In the rows, zero is written as 128.
One hidden turn or mirror swaps the rows below in pairs. Which row is each named row swapped with?
The rows were stretched afterwards, more along some directions than others.
z_45: [102 156 120 103 158 113 124 163 115 109 130 108 137 106 162  81 117 144]
z_501: [165 122 131 133 131 124 148 176 144 126 152 179  84 133 146 129 148 170]
z_693: [114 171  99 141 119 100 144  95 150 163 123 202 139 136  89 131 131 139]
z_619: [106 125 148 137 121 130 116 148  98 122 128  92  80 116 156  93 144 143]
z_158: [137 126  98 154 120 116 137 139 102 118 122 119  87 115 119  90 139 148]
z_899: [130 118  86 144 121 124 145 122 109 112 118 113  97 111 119 102 138 138]
z_414: [ 76 136 135 132 103 125 148 140 147 115 117 131  98  79 162 158 135 108]
z_274: [129 151 111 158 119 134 139 134 143 117 125 131 133 167 122 171 134 125]
z_799: [ 80 119 153 118 120 132 133 140 137  96 118 104 114  79 171 153 121  91]
z_775: [129 155  93 153 116 100 132 114 153 133 108 204 142 125  85 137 116 122]
z_892: [ 84 126 142 127 106 118 145 141 148 105 116 123 109  77 157 163 127  92]
z_324: [168 144 128 142 147 114  99 172 137 119 101 119  93 117  86 113 140 114]
z_628: [ 88 131 116 120 106 121 145 134 159 131 115 142  89  91 143 154 142 102]
z_911: [112 158 130 145 121 144 154 151 162 126 120 121 138 173 148 169 137 133]
z_492: [104 148 110 117 117 126 186 116 159 175 152 168 110 149 141 150 150 146]
z_779: [114 123 114 107 136 128 176 138 156 158 161 151 102 148 151 146 152 131]
z_835: [130 153 115 133 135 116 154 121 105 146 151 145 124 118 118  80 135 152]
z_620: [155 134 146 133 144 135 109 173 125 115 105 111  77 111  98 116 143 115]
z_643: [162 128 108 112 137 126 112 151 141 125 140 157  86 154 124 139 148 139]
z_197: [107 158 145 122 142 127 110 160 118  92 119 127 159 111 140 114 112 128]
z_380: [128 124 107 148 135 123 123 137 167 149  97 143  93 152  75 153 149 102]
z_574: [111 140 127 150 135 125 129 141 163 154  85 141 101 141  80 142 139  98]
z_322: [133 145 134 124 134 120 157 154 113 137 156 170 113 106 138  86 132 167]
z_748: [ 81 150 105 129 118 143 171 111 117 110 120 136 154 112 128 131 117 136]
z_994: [112 169  96 123 115 112 168  94 159 172 135 188 127 137 104 152 142 137]
z_153: [115 158 111 154 117 136 152 134 157 118 125 129 137 167 142 174 139 137]
z_434: [138 141 145 123 151 115  96 174 120  90 123 124 140 123 125 134 116 106]
z_936: [103 135 139 140 128 135 109 144 105 128 129  87  81 136 152  92 147 147]
z_82: [ 97 132  90 105 151 113 112 144 127 115 112 129 104  86 123 100 131 110]
z_476: [ 97 121  96 106 133 113 126 142 134 112 120 142  90  78 124 133 136 100]
z_993: [ 88 159 132 114 129 125 124 123 103 100 116 135 158  94 119 110 111 121]
z_665: [139 139  88 147 118 137 143 111 126 123 139 137 132 165 106 148 135 123]
z_517: [112 164 138 105 158 131 137 191 121 105 125 108 140 121 168  96 117 148]
z_43: [ 93 140 140 127 130 141 109 134  96 129 133  84  91 132 158  93 146 142]
z_667: [ 88 132  90 128 116 136 172 108 127 113 135 128 132 118 147 135 129 145]
z_184: [ 86 126 148 134 106 126 156 147 142 102 121 124 119  82 171 157 124 104]
z_922: [107 167  95 133 118 102 144  92 156 171 121 191 130 134  94 140 137 131]
z_144: [157 132 135 131 141 119 154 180 139 137 153 187 102 138 139 107 139 176]
z_800: [ 91 139 140 137 132 144 108 126 101 127 124  73  97 138 159  95 139 137]
z_971: [111 164 136 139 127 138 169 184 164 119 126 132 133 163 179 153 132 154]
z_829: [123 125 129 141 120 126 116 146 101 126 123 115  77 111 132  76 143 147]
z_469: [122 148 146 120 152 110 101 167 122  92 119 123 153 117 133 119 113 114]
z_554: [115 160 153 123 145 124 109 165 120  98 114 121 156 112 128 115 113 118]
z_145: [161 128 128 123 133 122 151 171 157 131 153 184  91 147 147 146 148 161]
z_558: [154 141 109 121 132 128 143 157 140 130 151 182  84 138 136 143 154 169]
z_533: [125 155 107 149 119  92 153 119 147 147 117 212 142 121  94 134 121 139]
z_625: [146 137 125 109 158 113 104 172 124 102 134 132 139 130 125 120 118 100]
z_12: [108 161 128 139 120 139 153 146 158 121 122 117 147 166 159 166 131 135]

z_274 is swapped with z_434
z_158 is swapped with z_476
z_911 is swapped with z_554
z_619 is swapped with z_414

